Some points:
[ 42  21 -46 -20 -93 -65 -19 -63  51  -5 -64  74  79 -24  29 -10 -22 -23
 -59 -24 -64 -11 -67  15 -60  28  35  -4  27 -18  16  71 -36  -4 -16  72
   7  -5  95 -37 -38  75 -42  -3  14 -63]
[   9   37    0   11    6  -28   11    1   31  -19  -50   -1   -7  -45
   80   10   -8   58    4   54  -10  -22   20  -38 -103   26   21  -41
   44  -14  -11    9    6   12   34  -36  -48   12  -59  -19  -23  -27
   80  -17   41   39]
[ -24   -5  -10  -65   62  -98  -29   56  -30  -64  -12  -62   48  -37
   71   -2   53  -47   -4  -32 -102   -5  -26   49  -14   25   20  -26
  -52  -43  -66  -43  -42   -8  -51   83  -25  -60  -17  -31   41   32
  -19  -41   -3  -22]
[-10 -31  -5 -31  22  15  22  64  60 -17  34 -17  -9  58 -81   3  56   2
  -3  62 -81  33 -14   7 -41 -40  55  50 -17  33  10 -53  51  76  38 -35
  -5  12 -42  70 -51  67   5  49  -1 -12]
[-17   7 -38  -5  56  13  26 -17  -6  57  -8 -21 -26  27 -87  31  22  70
 -27 -19 -78  72  18  47 -18  10 -35 -48 -33  31  -5  19  76 -91  54   1
 -13 -39 -60 -57  30   5   7 -63 -54 -61]
[-22  -1  -5  11  47 -50 -54 -27 -24  41  14   0 -27  59  30  -7   0  94
 -17 -54  26  39   5  27 -29 -19 -59  -3  10  40 -38   1  42  31   4  65
  -9 -23 -17 -48  41 -69  37  23 -19 -55]
[ -74  -29  -48  -53  -68  -30  -37   56    2  -28   43  -58    6  -57
  -32  -68  -82  -23  -61   39  -11  -39  -34  -47   10 -108  125  -59
   36  -34   44    7  -21  -60   -9  -49   72   24  -56   36   24 -102
  -58  101  -60  -37]
[ 85 -64  -8   8   6 -43   2  -2  56 -32  63  16 -60 -52 -35 -13 -28 -26
 -13 -32   6 -14  18 -10  23  21  34  19  22 -31  -7 -29 -46 -49 -16  86
  33  33 -66 -68 -42  62  -9 -31 -27  20]
[ 25  98 -11 -86  27 -13  34  45 -25 105  67  54 -27 -52  51  -5 -13 -52
  32 -25  34 111  -9  49  52  25  -7 -42  46 -47   2 -22 -57 -18 -11  16
  53  50  40 -22  14  30  -8  43  -2   3]
[-46 -44 -22  -9 -84  23  11  17 -33 -59  31 -40  75 -17 -24   6   9  52
  12  14  11 -51 -31 -17  28  28 -91  -8  26 -48  15 -27 -24 -22 -22 -38
  94  38 -36  49  74  44 -14 -61 -29 -34]
[ 56  60 -19  36 -12  18  51  48 -14  35 114  20  29 -18  64  73  13  74
 -32   2  30  27   9  46 -59  12 -55  15 -48 -19   4  -4   1 -19 -53 -40
   8 -36  22  38 -21   6 -23  53 -15 -41]
[ 50  19  26  -4   1   9  76 -43 -44  66 -37   8  -3  13 -68 -48 -63  29
  36 -39 -15 -47  50 -46 -72 -34  26  18 -32  -8 -39 -45  15  57  24 -14
   5   0 -10 -12 -42 -57  40 -66  22  33]
[ -1  61  55  29 -46 -35  63 -49  13 -62  -5  35  24 -25 -34 -29 -27 -85
   8 -79 -45 -30  46  66   3  13  38   4 -10 -25  47  40  48  29  23   8
 -33  46 -50  58 -23 -53  47  65  56 -52]
[-22  -5 -23  69  11  -1 -50 -40  -7  40  35 -19 -74  47  12   3  47  28
 -24 -44  -9  19 -50  38 -22 -42 -50 -18 -22  16  -2 -39  44 -25  62  38
 -61 -13  -7 -37  48 -73 -10 -35 -64 -43]
[-79  28 -18  53  -8  11  32  53  55  13 -14  19  56 -29  27 -39   4  63
 127  -4  22  44  19  62  21   0  20  15 -14  -1  15  33 -38  65  23  38
 -42  62   7  71 -71 -20 -43  -3 -28 -13]
[ 34 -28 -21  55  44  39 -35 -22 -30 -16  31 -32  32  -5  39   7  29 -53
 -12 -45  44  48  27   7 -10 -88  18 -16 -53  42 -37  13 -36 -32  12 -39
 -29 -39  25 109  32  72  -5  34 -44 -32]
[ 10   9 -24 -49  27  66   4 -16  47 -24 -17 -49  73 -21  60  -8   6 -17
 -26 -25  43 -27  -7  36   2  42  47  27 -15 -28 -18 -29 -30 -22  12  19
 -11  66  49 -88  35  41 -10   9 -64 -13]
[ 44  -1   5  -3   3 -71  20  14  56  22  22  47 -55 -28 -27 -26  39 -26
   8 -69  46 -57   2 -31 -29   3  -6 -44  51  -4  69 -37 -40  19 -17  32
  40  21  41  37  44  45 -10 -56 -21  81]
[ 92 -41 -25   1 -21 -16 -28 -34   0 -40 -62  23  24 -54  -2 -67 -30  34
 -47 -83 -47  -2 -67 -26  56  73 -62 -36  15   9  30 -52 -23 -22 -45 -70
   7  23 -65  -6 -87   6 -58  -8  12  91]
[-25 -13 115 -15  25  47   3  -7 -36  58  -7 -53  24   9  22  32  17  43
 -29 -17  36  -8 -58  41 -74 -39 -67   2  -1  11 -11 -26   8 -13 -70  54
  -1  -8  48  16  12  -3 -24 123 -28  62]
[-32 -57 -32  -6  39  53 -18  44 -30   8 -38  -2  62   2  27  14  12 -47
  15 -13  29  38  21   6  51  32  38  25 -13  31   3 -16  82 -43 -43  58
 -38 -41  37  63  20  23  17  10 -14  -2]
[ 25  -6  40   9  23  30 -81 -10  27 -27 -26  16 -37  -8  -6  11 -55  -7
   1  74  68  20  84   7  -5  21  37  36   1 -12  16  21  59  38 -55  45
  29  37  43  33 -13 -55 -25 -87  46  11]
[ 17  44 -28 -11  11  51  -1   4  36 -31 -63   9  17  -6  30 -29  20 -10
 -12  21  38  57   1 -32  48  35  46  35 -43  34  -8   5  53  21 -25  19
  49  47  33  32  67 -16 -13  27  29  16]
[  42  -66   -5   14  -31   -7  -43  -32  -79  -20  -32  -18 -126  -35
  -14  -57  -18  -39    8  -36  -52  -26    5   -8  -50   61  -32   54
   63  -25   62  -43  -40   43  -65    2   51   21  -48  -62  -76   48
  -12  -20   14  -73]
[-11   8 -52 101  22 -27 -20  -8 -58  41 -11  71  -7  14  45  28 -17  -6
  44  -7  13   2 -33 -27 -23 -42   4 -16 -28   6  -9  41  30  56  37  71
  48 -15 -55 -42   7  -9  17  50   1  73]
[ 31  78  21  11  13   2  24 -53  26 -48 -33  42 -30 -15   1 -20 -28 -22
   5  29 -33  11 -44 -11 -34  15  64  94  41 -45  50  36 -38 -62  -3  31
  36  20  35  24  34   0 -36 -71  30 -26]
[-42 -36  37  26 -14   7  20  17  25  20 -57 -43 -14 -25 -31 -33  17  21
 -72  35  -8  11  37  31 104 -12   0  18 -12 -28  33  61 -20  55  69 -28
   4   5  92  17 -59  33  63  41  12  38]
[ 32  51  28 -42  30  68 -19  12  48 -15 -27  83  11  -3 -38 -18 -14   5
 111 -23  23 -31 -59 -37  64  22  44   2  16 -16  52  -8   1   3   8  25
  41   6  43 -73   1  48  18  58  17 -50]
[-66 -19 -20 -60  67  37 -23  53 -12 -25  37 -15 -45 -40 -77  48   2 -44
 -22 -44  27 -84 -17 -47 -50 -27 -64 -23 -89 -51 -51  17 -55  -9 -71 -72
 -84  35  20 -51  35  40 -54 -35 -15 -32]
[ 24  34  65  69  -4 -15  48  90  40  19   5  40  57  96 -16  -8   2 -14
 -18  70 -16   7 -47  43  41  11  20  33   2  12 -12  39 -22  15 -57 -57
  -8  37 -58  -9   6   3  61  20 -60  11]
[ -57   47  -16  -37    1   55  -42   26 -119  -59   14   33   21   -9
  -84  -14   49  -22  -42    5   34   42  -23   22  -47   66   46  -32
  -27  -32  -42  -16  -39  -41    9   55  -46   -2   34    1   -3   31
  -22  -24  -12   22]
[ 42 -84  81 -28  -4  15  85  23 -49  70 -28  37 -20  12  15  -9  -6  38
  27 -29 -53 -31   2  -9  -7 -22  -2  23 -50  13 -14 -24  17  18  63 -19
  27   8  -4  15  50 -68   8 -42  82  17]
[ 12   6  35 -17 -39 -23 -19 -38  54 -23 -39 -11 -15 -48 -62   1 -32   4
  23  50 -14  30  53 -48 -15  35   3  21 -22   4  19  63  40  37  47  77
  11 -17 -11  43   4 -47 -30  30  47  12]
[-16 -20 -10  59  25  44 -18  33 -14 -44 -79 -32 -26 -95 -47  21  43 -59
 -20  18  26  55 -19  65 -12 -73 -87 -66 -29  49 -29 -14  14 -22   2 -49
  -7 -39   0 -57  47   6   3 -37 -35 -33]
[  16   -8   13   -3  -44   84   -5  102  -15    5  -58   -9  -28   93
   44   35    0    6   -5    9   62   -2   30  -13   13  -19  -51  -13
   17   33   -9   49  -52   -3   62   23  -31   -8 -117    8    7   37
    5    8   -2  -36]
[-22  -8 -29  57  26  48 -19  52 -35 -24  24 -21  61 -39 -50  31  10 -31
 -31 -23  -4  44 -38  18  41 -46  -1 -36 -25 -30 -44 -65 -13   3 -34  27
 -40 -75  73 -80  10  -1 -36 -60   8 -34]
[  8 -40   7 -40  -3 -62 -13  26  17  -9  45  36  49 -45 -65  87  11  30
 -11 -66 110 -50 -14  21  27  26   7 -35  76 -17  40 -42   9 -44  -8 -45
  31  38   7  21  30  27   4  17  21  36]
[   2  -89  -50   67   36   37   13   11   34   38   46  -37   31  -10
  -13   24   46  -43   -1  -13   35   -2  -17   32   59   72   50   33
  -60   -4  -20   80  -57  -36  -20   48  -50  -49   40   50   26 -115
    7   59  -43  -17]
[-19 -29 -50 -18 -67 -14 -10 -75 -56 -53  46 -57 -67  -8 -35  79 -40  18
  -9 -42 -50 -26 -26 -48  96  58 -19   2  47  -7 -72 -36 -18  34  -9 -40
  -8  32 -27  19  49  55 -48 -17 -27  -6]
[ -14   59   15    8   14    9   66   20   44  -43  -39   -1   47   19
  -12   -9    9   -1   10   -6    4  -28   76   19   50   -4   24   24
   58  -16   65   32  -51   59   10   18  -10 -105  -32    6   -9  -43
  -33   21    8   46]
[-25 -21  25  98  33  24  -2  12  64  18  11   1  33  36 -26 -25  27 -18
   0  32 -15  47  44   5  -5  39  13  -2  44  -9 -75   4  -7  53  56 -32
   3   7  -5  51  16  42 -28  58  50 -35]
[-60  -3 -65  -7  24  40 -56   2  14  20  30 -26 -50  57  38   7 -55   5
 -29 -17  17 -15 -16  56 -28 -28 -48  50 -45  38  -5 -15  22 -41  52 -33
 -18 -47  -9 -38  20   8  48  40 127  72]
[ 18 -17  29  15  19 -24 -42 -33 -51  27  12 -24   1  44  83  39  -1  16
  57  22  -7 -26  -6  25 -26 -57  -6  -7 -32 -94   6  43  91   1  54 -57
 -10 -40 -30 -31 -19  47 -25 -32   8  45]
[ 30 -21 -27  -9 -50 -41  32  -5  31 -45 -22   8  -9 101 -64 -14 -41   8
  66  23 -37 -25  72  44 -17 -72  23   0  -8  13 -32  79   8  12 -78 -41
  29  30  -7   1 -32  21  40  32  12  32]
[ 38   9  12  -8  23 -29  89 -25 -53 -50 -35  29  20   9 -38 -28 -11 -17
  25  70 -18  -6  72 -54  18  17 -57  44  -9   3  71  27  11   6   2  28
  12  53  38 -65  -5 -65 -46  72  35  21]
[ -1 -45 -44  37  22  25 -57  41 -28  27 -37 -23  40 -45 -10  60  18 -71
 -22 -33  46  49 -32  36 -42 -72 -27   1 -10  49 -13 -39 -41 -16  49 -15
 -36 -31  40 -19  -1 -34   1 -30 -35 -43]
[ -2 -16  75 -14 -29  81  55 -58  54 -35  61 -22 -20  60  12  26 -10   8
  68 -48  14  92 -47 -21 -43  -7  -9 -18 -22  12   4 -25  23   5  -4  14
  37 -26  43 -33 -41 -41  68 -12  13  56]
[ 23  27  48 -47 -52 -51 -17 -12 -29 -31  -7  46  -1  18   6 -60 -39   6
  32  13 -20 -33  73 -47 -50 -58 -72  98  15 -22 -53   9  63  22  86 -60
  13 -55 -11 -64 -41 -33  29  -9 -13  31]
[-74  36   0  43  47 -16   3   7  -3   6   4  39 -20 -25  57  31  12  61
  -5  24 -37 -68  24   2  15  -1 -17   1   5  88 -36  18 -24 -48  18 -15
  19   2  30  51 -44   2  75  12 -23  24]
[ -36  -44  -46  -47  -13  -19  -59  -52   68  -13    4   34   54   36
    4  -39  -28  -79  -46   39  -60  -46  -24  -39   36  -23  -53 -104
   41  -28   21  -36  -26  -19  -35  -48   45   37  -31   41  -58 -114
  -47    1  -14  -71]
These points spread out most along one direction. Take the direction at right angles to it along which they spread out most. Go by this last direction. How far along it is each point below, from 0 to 99? 50 is the average, and the first point above lies past it. One standard deviation of the points above along it is 16.
[-34  51  63 -17 -29 -17 -34  -9  36  -7 -49  60  22 -33  17  -3   1 -14
  27 -17 -30  47  53 -63  34   0  38  65   1 -38  46  56 -54  20 -60 -65
 -34  -9 -19  10 -21 -49  50  29   3  17] 49
[ 41  57 -30 -52 -23  25  66 -33  42  36 -43  46 -70   1  21  48  34  53
 -30   9 -35 -43  10 -73 -12 -30 -51  21 -20 -87 -14 -19  15  20  -9  -8
 -13  -5 -11  13 -55 -50  56   9  11  32] 42
[ 21  26 -51 -18 -18  75   2  -8 -12  88  15 -56 -12 -40   5 -50   7 -67
  -4  76  23 -38  -8 -27 -10  51  26  30  59  36 -16  96 118 -14 -29  35
   0  -3  36   1  -9  51  -6 -65  28 -32] 50
[ -44  -19    7    1    9   93   23  -11  -11   37   85   10   -6  -15
   44    5   20   12  -31  -27 -107    3    6   22  -12  -67  -28   -7
   25   68   -7   -9   37  -33  -21   56  -58   -5   -5  -35   54   31
  -24  -34  -23   95] 41
[-51 -49  -1 -33  32 -34  42 -72 -56  23 -15  35 -15  64  50  28  77   9
   2   1  48  35 -48  41 -33 -37  44  15   0  53 -17  52  28  41  15 -72
  18 -39 -67 -39 -17   4 -26  -6   9  -8] 33
[ 35  70  26 -14 -16  -9  19 -71  36 -41 -21  12  22   1 -22 -45  20 -15
   0  40 116 -28 -48   0  80   8  26  59  29  -6 -64  24  11 -17  -7  76
  23  -7  29  33 -52  -5 -20   3  36 -27] 55
[ 40  39   7 -27  34   8 -79  50 -44  13  69 -80 -41   0  29  15  73  26
  46  -9  18   3  62 -13  33  35  65 -30  23  61   7   5  10 -11  58 -16
  64  86  52 -47  18 -82 -17 -27  24  33] 47
[ -43  -10  -26   33  -40 -101    5   30  -13   32  -64  -15  -36   19
   63   55   41   -8  -27   35   60   38   86  -14   21  -27   33  -20
  -11   54    0  -92   44  -39   56   18  -37   -3   -9  -25   27   -4
   -8  -18    1  -56] 39
[ 50  18  25   9 -14 -48   2 -46  20  -3 -40   1 -34  18 -48 -11 -13  40
 105 100 -47 -19 -31 -13 -20  -7  10  10  47 -12   5 -13 -34  -2 -36 -53
 -86 -15 -28  -1  22  -2  60  61  39  36] 43
[ 16 -48 -24 -53 -17 -24 -54 -68 -30 -24 110   1  70   8 -27 -44 -30  37
 -57 116  15 -25  30 -19  51   0 -15 -44   3  -5  70 -11 -40  78 -20 -26
  23  19 -51  42  42  39  41 -71  27 -60] 67
[  7 -10   9 -19 -21 -15 -37   3  38  79  16 -25 -13  55 -46 -23 -20 -27
 -40 -63  39  -5 -15   4  12  83   4 -21  29 -62  26 -53 -26 -33 -25 -63
  28  16 -22  32  26  34 -62 -31 -46 120] 69
[-53 -35   5 -45 -27 -92   8  39  -4 -44  42 -32 -21 -45  48 -73  10 -47
  18  19  26 -11 -42 -25 -34  57  15 -20 -80  33 -34 -14  12 -33 -20  36
 -44 -48  44 -51   8  52 -41 -41 -39 -23] 64
[-26  21   7  82  14  13  22  25 -16  60  -2 -13   4  34  69   1  20  50
 -17 -15  39  27  49 -15  -1 -19  52 -44   9  -2   5 -15 -36 -42 -34  -5
 -44 -18 -20   4  -5  52   0  48  18 -60] 40
[ 24  77  65   0 -33  46  11 -42   5  59 -22  -4 -35   9   4  70 -27  31
  21  29 -66 -66   8  11  -7  19 -19  -7 -59  98   2 -44 -16  16  24   8
  17 -15  21  23 -27  -1  11  -9  -7  34] 35
[ 28 -24  16  30  21 -43  64  30 -21 -66   8  15 -85  24  57  19 -56  45
 -15  32 -18   9 -24  -8 -26  50  -1 -48  26  20 -10  30  29  32  37 -26
 -29 -32  85  50   3  -6  70 -10 -27  -5] 38
[-22 -11 -32 -29  -2 -50 -34 -25 -43 -18  24 -85  80  11 -30 -13 -62 -13
 -25 -39 -39 -11 -66 -73  49   2 -80  -5  35 -23  69 -25 -18  19 -23 -19
  28  49 -41  79 -40  23  26 -32 -36 -49] 75
